In the data rows, the value 500 means zero.
Here are some numbered points:
364/567/668/448/667/869/480/455/251/489/594/575 0
463/563/606/436/577/493/311/596/361/414/576/588 1
524/582/714/460/551/525/552/458/517/466/466/394 2
455/376/529/551/513/602/377/523/364/443/628/621 3
418/495/525/449/391/269/742/248/759/637/161/221 4
329/642/663/391/614/513/397/479/446/541/442/497 5
454/600/226/471/637/592/359/558/389/583/541/760 6
404/717/686/330/566/315/486/377/646/501/238/288 7
545/675/398/464/498/467/502/555/553/545/428/463 8
551/555/561/520/353/325/755/358/747/578/306/218 9
528/452/161/464/493/481/442/558/460/588/489/666 10
599/392/563/563/482/659/627/480/487/506/562/476 11
626/549/691/519/396/311/620/496/648/426/446/265 12
484/405/325/558/376/595/685/433/443/514/569/534 13
452/463/164/499/379/528/697/441/550/601/422/492 14
526/411/368/408/326/260/701/509/718/519/196/345 15
702/444/466/626/447/491/422/572/525/503/730/556 16
645/353/502/582/375/360/608/569/659/496/502/367 17
441/433/819/558/488/624/649/432/503/456/499/390 18
614/464/489/480/459/310/480/520/659/485/469/404 19
615/360/524/600/588/452/291/541/467/522/648/655 20
562/577/249/278/432/94/567/507/752/625/81/371 21
534/532/198/471/445/405/663/374/676/681/268/487 22
621/440/322/533/477/445/397/683/434/470/697/569 23
411/584/451/359/306/250/825/307/780/593/75/157 24
457/527/485/372/449/488/642/438/567/519/263/403 25
477/481/529/325/451/180/505/574/634/531/201/324 26
514/641/671/497/591/365/304/598/516/451/645/481 27
446/704/514/332/510/219/599/416/658/599/180/259 28
443/701/304/384/565/519/407/503/467/583/412/585 29
299/736/201/422/612/740/329/510/293/517/519/792 30
478/479/778/626/553/666/476/454/427/486/663/520 31
539/348/533/557/467/589/447/563/408/426/660/569 32
484/473/532/482/358/370/745/426/674/458/317/242 33
617/390/365/515/600/352/285/548/521/567/533/660 34
573/614/485/449/486/519/467/479/552/503/561/468 35
457/564/501/333/477/533/637/429/540/611/264/394 36
351/511/815/621/496/460/605/511/493/511/474/316 37
514/462/442/314/432/167/530/614/680/573/166/340 38
648/433/402/535/375/319/527/600/629/501/464/419 39
459/545/717/568/632/729/330/530/270/402/741/653 40
401/501/792/535/530/806/498/509/341/334/705/531 41
714/280/512/611/472/407/371/634/522/496/731/595 42
477/373/457/497/491/409/370/569/490/441/500/528 43
372/589/649/486/571/695/536/399/447/546/496/493 44
699/316/729/712/477/733/551/501/409/336/881/563 45
486/570/219/429/440/539/702/469/568/656/348/486 46
355/515/786/644/513/484/567/529/482/527/496/316 47
595/544/163/479/546/494/335/644/403/484/713/688 48
447/516/434/445/351/406/756/399/656/475/275/260 49
408/623/507/355/510/575/611/374/512/636/291/427 50
605/462/450/586/499/651/419/502/451/535/671/642 51
528/473/336/495/520/336/326/605/443/516/511/595 52
371/506/392/532/503/639/562/373/445/504/499/624 53
480/605/318/402/564/458/452/520/490/598/396/605 54
337/628/795/431/666/639/458/467/355/355/446/448 55
314/714/669/378/557/658/538/423/404/385/451/463 56
520/395/961/549/570/647/347/604/318/235/737/526 57
575/513/164/574/366/435/843/385/706/721/292/400 58
502/649/270/455/500/524/596/375/573/649/351/499 59
566/400/494/622/495/545/413/542/420/473/707/609 60
479/474/195/492/482/447/627/508/509/606/345/541 61
510/469/526/460/444/505/526/571/484/466/455/527 62
410/675/582/466/618/487/381/506/479/519/500/458 63
312/483/674/490/503/545/706/325/574/557/333/307 64
396/486/642/441/460/479/707/432/571/468/347/304 65
731/544/566/490/408/345/478/566/621/385/632/451 66
590/348/630/641/543/574/340/604/386/373/843/613 67
467/569/603/445/631/492/313/577/364/435/516/580 68
279/736/377/312/618/636/470/411/402/515/327/587 69
433/547/416/371/402/335/754/404/673/532/90/284 70
664/370/312/615/395/425/525/519/576/576/639/529 71
533/330/551/598/495/579/437/516/407/405/699/613 72
665/406/402/579/446/487/456/566/536/546/635/563 73
578/267/533/674/322/441/618/590/499/336/716/404 74
679/361/331/692/496/542/363/548/486/544/779/704 75
388/472/431/485/540/704/358/448/351/508/561/679 76
473/519/248/466/598/553/333/539/394/573/555/725 77
574/561/374/517/571/599/295/581/413/554/667/719 78
402/444/744/599/474/391/589/415/603/544/431/329 79
469/579/620/477/523/523/481/537/484/469/492/451 80
653/492/230/323/414/139/539/531/714/595/188/427 81
328/539/634/533/636/562/518/362/550/515/435/420 82
354/475/470/463/589/689/322/505/229/461/597/713 83
770/507/483/455/436/226/389/713/577/356/635/508 84
460/511/593/485/371/318/645/394/727/479/330/288 85
562/327/289/763/399/547/827/460/524/544/657/438 86
532/478/345/474/508/485/419/554/446/561/499/635 87
498/627/671/440/569/449/439/513/527/436/489/394 88
Which three points above are nearest to each new point? Their numbers follow each, smallest number first.
546/544/200/424/564/396/409/409/608/630/360/600 10 54 59
394/590/538/466/550/651/501/398/422/566/456/537 44 53 82
569/475/337/434/467/291/382/662/547/492/456/518 39 43 52
560/639/738/472/537/478/570/490/552/459/469/364 2 80 88
415/443/813/514/497/597/673/419/497/415/472/345 2 18 37
634/400/658/530/567/320/450/511/613/457/506/430 17 19 66
497/449/689/538/463/593/588/457/511/388/535/389 2 11 18
491/429/343/373/335/276/655/520/703/532/187/385 15 38 70
269/732/677/375/558/661/557/372/403/403/456/422 44 55 56
394/445/767/526/522/779/475/527/334/316/717/516 31 40 41
423/451/259/398/380/371/616/576/533/477/359/420 14 46 61
633/553/521/499/470/679/453/583/382/451/652/690 32 51 60
605/352/550/547/600/409/317/606/510/538/566/568 20 34 43
435/644/537/523/605/394/431/485/580/556/410/413 8 63 88
637/330/596/676/583/596/282/679/291/398/840/711 60 67 72
453/520/436/374/453/425/636/438/584/548/265/381 25 36 49
548/501/248/540/374/462/809/398/668/662/308/385 22 46 58
461/567/321/376/499/348/463/535/550/539/321/512 8 29 54
409/683/543/476/555/432/414/486/537/546/457/436 63 80 88
509/415/466/494/458/362/428/579/555/452/485/464 19 43 62
389/649/167/329/594/735/340/573/261/559/554/782 6 30 77
633/351/528/556/338/336/691/548/677/478/435/298 17 33 39
565/477/427/445/449/378/617/465/593/554/259/429 15 25 36
524/538/435/619/590/682/427/464/426/526/638/620 51 60 76
425/352/604/488/446/426/719/461/594/487/311/335 33 65 85
609/564/447/410/483/308/536/533/651/507/331/394 8 19 39
511/529/432/421/517/318/356/527/628/511/442/497 19 43 52
536/425/598/470/428/213/476/589/604/482/386/371 19 26 39
478/672/572/471/464/154/565/460/697/582/292/243 26 28 85
392/376/559/528/567/597/478/468/397/486/546/623 3 32 76
506/499/245/511/573/553/343/547/396/571/573/735 6 77 78
493/678/565/470/480/215/526/482/688/606/324/257 7 28 85
433/460/287/333/344/258/641/526/668/511/197/408 15 38 70
454/416/969/552/542/628/617/428/458/359/530/370 18 31 37
532/337/552/534/397/397/629/511/593/439/454/365 17 19 39
598/432/638/494/417/338/647/558/657/460/405/279 12 17 33
619/469/443/592/687/639/150/665/245/520/766/827 20 78 83
680/328/662/717/448/757/567/468/465/365/810/549 45 67 72
289/494/828/430/499/496/671/321/573/563/229/292 64 65 79
568/167/641/772/404/775/710/473/400/418/852/664 32 45 72
589/505/756/603/563/644/431/554/419/375/734/530 31 40 67
544/582/530/517/455/648/640/460/422/524/492/461 11 62 80
325/530/485/521/485/664/587/354/488/513/450/540 44 53 82
228/723/421/337/634/655/531/365/383/562/312/565 29 50 69
597/326/412/576/477/433/446/529/553/546/591/595 16 71 73
591/614/198/456/602/449/238/723/383/482/659/751 48 77 78
299/523/691/431/475/519/701/341/566/532/288/268 25 64 65
325/701/560/352/603/558/527/364/505/573/254/448 36 50 69
327/518/473/495/510/615/620/399/423/543/380/515 44 50 53
328/470/477/462/521/443/564/435/503/496/291/451 25 36 50
580/488/280/490/464/351/368/624/469/522/538/587 23 52 87
464/409/764/582/568/848/495/545/253/323/739/597 31 40 41
455/429/971/569/515/629/631/400/466/372/532/347 18 37 47
498/673/652/536/642/728/330/446/344/433/708/626 0 31 40
392/493/781/496/498/581/606/452/483/422/473/354 2 18 37
798/368/370/557/440/235/376/608/634/414/624/522 39 42 84
263/696/593/304/578/519/551/357/531/556/239/377 7 36 50
567/537/568/516/345/311/736/396/752/591/334/252 9 33 85
483/582/471/493/573/448/475/427/582/534/367/452 8 35 80
533/521/386/484/494/512/438/528/510/582/497/560 35 54 87
549/383/893/520/445/411/454/595/476/268/660/412 18 31 57
513/717/573/472/451/185/547/491/708/597/342/242 7 28 85
504/563/365/556/457/655/457/541/344/474/689/601 51 60 78
381/353/535/544/542/581/421/501/373/461/605/575 3 32 72
447/742/352/222/469/251/551/529/653/573/150/310 21 28 38
465/496/771/534/611/605/349/484/386/470/624/526 1 31 40
